Each row has a name. Each question is about the rows just above it.

Columns, left to right: L W H F T Z
subo: [  1 -37  52   1  33   1]
nafu: [ -8 -29  31   5 -18  -2]
Zuv: [ -8  34 -36   0   1  -1]
suson: [  3 -26 -22  -5 -10   0]
nevu: [  1  34 -13  -5   9   3]
[-18   1 -10   9] is in which column, read top down? => T
Which value is in both nevu and subo? => [1]
Which column holds this, read top down? [-22 -13] => H
Print row subo. => [  1 -37  52   1  33   1]

Columns, left to right: S P N V J K E
gek: [ 12 -24  -7  15   5 -18 -48]
teza: [-25  21  29  -8  18 -19  -9]
pevod: [-24  23 -24 -46  18  -2  -5]
Right after [29] comes => [-8]
Which column holds [15 -8] top down? => V
The entry that follows [-19]: => [-9]
Which column holds this, read top down? [-24  21] => P
Shared by pevod and gek: => [-24]
Which column holds this, read top down? [-7 29] => N

Columns, left to right: Y Q A M U
Siz: [-15   3   7  -7  24]
donir: [55 27  0 19 44]
nivok: [ -2 -31  25 -49  13]
bosu: [ 10 -42  18  16  13]
gadat: [-46 -31 -37 -24   2]
suro: [46 35 -2 45 13]
duzab: [-33 -42  49  46  27]
faz: [ 49  48 -37   3  22]
Tarak: [ 14 -29  27  23  22]
Print row faz. => [ 49  48 -37   3  22]
[  0  25  18 -37  -2  49 -37  27] is in which column, read top down? => A
Which value is in both faz and Siz? => [3]
Which column holds [-31 -42 -31  35 -42] top down? => Q
Print row nivok. => [ -2 -31  25 -49  13]

Columns, left to right: Lil fupot Dozu Tavem Memib vula pumi
bebil: [-4  6 17  1  9 -6 19]
piz: [ 27  -6 -10 -11 -44  47  14]
sipi: [-17   0  14  -4   6 -10  -2]
tegaf: [  7   3  -8  -5 -10  20  11]
sedi: [ -4 -13 -11  -4 -56  50  12]
Print row tegaf. => [  7   3  -8  -5 -10  20  11]
The entry that follows [-5]: => [-10]
Print row piz. => [ 27  -6 -10 -11 -44  47  14]

Columns, left to right: tuko Tupu dituk doke dakod Fen sif
zavad: [-3 20 22 -7  8 -9 12]
zokuf: [  9   5  20  -1 -14 -17  -3]
nezuf: [ -4 -31 -15  -1  50  17  22]
rab: [-7 31 15  2 -3 14 -5]
mon: [  2 -15  -6  33 -19  27 -10]
Vebu: [ -2 -42  -2   8  24  10  22]
foga: [-20  31 -22 -18  14   2   8]
Nizu: [ -6   3 -11 -23  23 -22  21]
giz: [ 24 -14  -7  20 -37  -5 -31]
dimid: [ -3  34   3   2 -25   6 -27]
What comes right after [23] in the named rows? => [-22]
The entry that follows [33]: => [-19]
[-7 31 15  2 -3 14 -5] is in which row? => rab

Columns, left to right: nugaf rese kage Mun nol kuron Fuma par rilag
subu: [-18  -3  33  17   4  14 -23 -22  26]
vosez: [ 25 -34  13 -11 -20 -16  -9   9  14]
vik: [ 34 -23  -8 -17 -11 -27   5  15  -9]
muti: [-15  11   1  46  11  -8   1  15 -26]
Vezud: [  0  -3  37  10 -17   8 -24 -14  29]
Sopo: [-15  11   1  46  11  -8 -24  14   2]
pim: [ -5  24 -39 -19 -23  -2  25   3 -32]
dafip: [ -7  -8  29   2  -4  13 -12 -22  21]
Far: [  5  15 -39 -40  22  -4  34  -1 -33]
fege: [  8 -10  -1   8  -6 -13  -9  15   3]
Supar: [-33 -16  38   8 -13  11 -19 -19  29]
Lig: [ -5  18 -17 -23  14  11  24 -14 -18]
Which column holds this, read top down? [-23  11  -3  11  24] => rese
Which value is in both subu and Vezud? => [-3]
Shared by Far and Supar: => [-33]
Whose row is [ 34 -23  -8 -17 -11 -27   5  15  -9]? => vik
Which value is in both Sopo and Vezud? => [-24]

Columns, left to right: C X D B
nalo: [ 32 -16 -13  35]
fazag: [-23 -19 -42 -17]
zoleg: [-30  30   2  30]
nanoz: [-34  30  -2  25]
lefak: [-17 -24 -43 -16]
dusu: [-35  30  -2  25]
saz: [-34  30 -43  30]
vave: [-34  30  -1  25]
Bogi: [ 32 -16  -1  25]
Kugo: [-30  31   1  30]
Gep: [-16 -16 -44  25]
Rano: [ 31 -16 -13  34]
Right after [-44] comes => [25]
Print row fazag. => [-23 -19 -42 -17]
Which column holds [ 35 -17  30  25 -16  25  30  25  25] top down? => B
Which column holds this, read top down? [ 32 -23 -30 -34 -17 -35 -34 -34  32 -30 -16] => C
Which value is in both lefak and saz? => [-43]
The one value in lefak and Gep: => [-16]

Columns, left to right: Mep miba Boz vuzib bot kobi Kul
lavok: [-16  -1  31  -8   1   8  -6]
Lafe: [ 30  52  26   2  -6 -24 -18]
rofel: [ -9  12  26 -19   7   6 -21]
Shared by rofel and Lafe: => [26]
Right after [7] comes => [6]
Print row rofel. => [ -9  12  26 -19   7   6 -21]

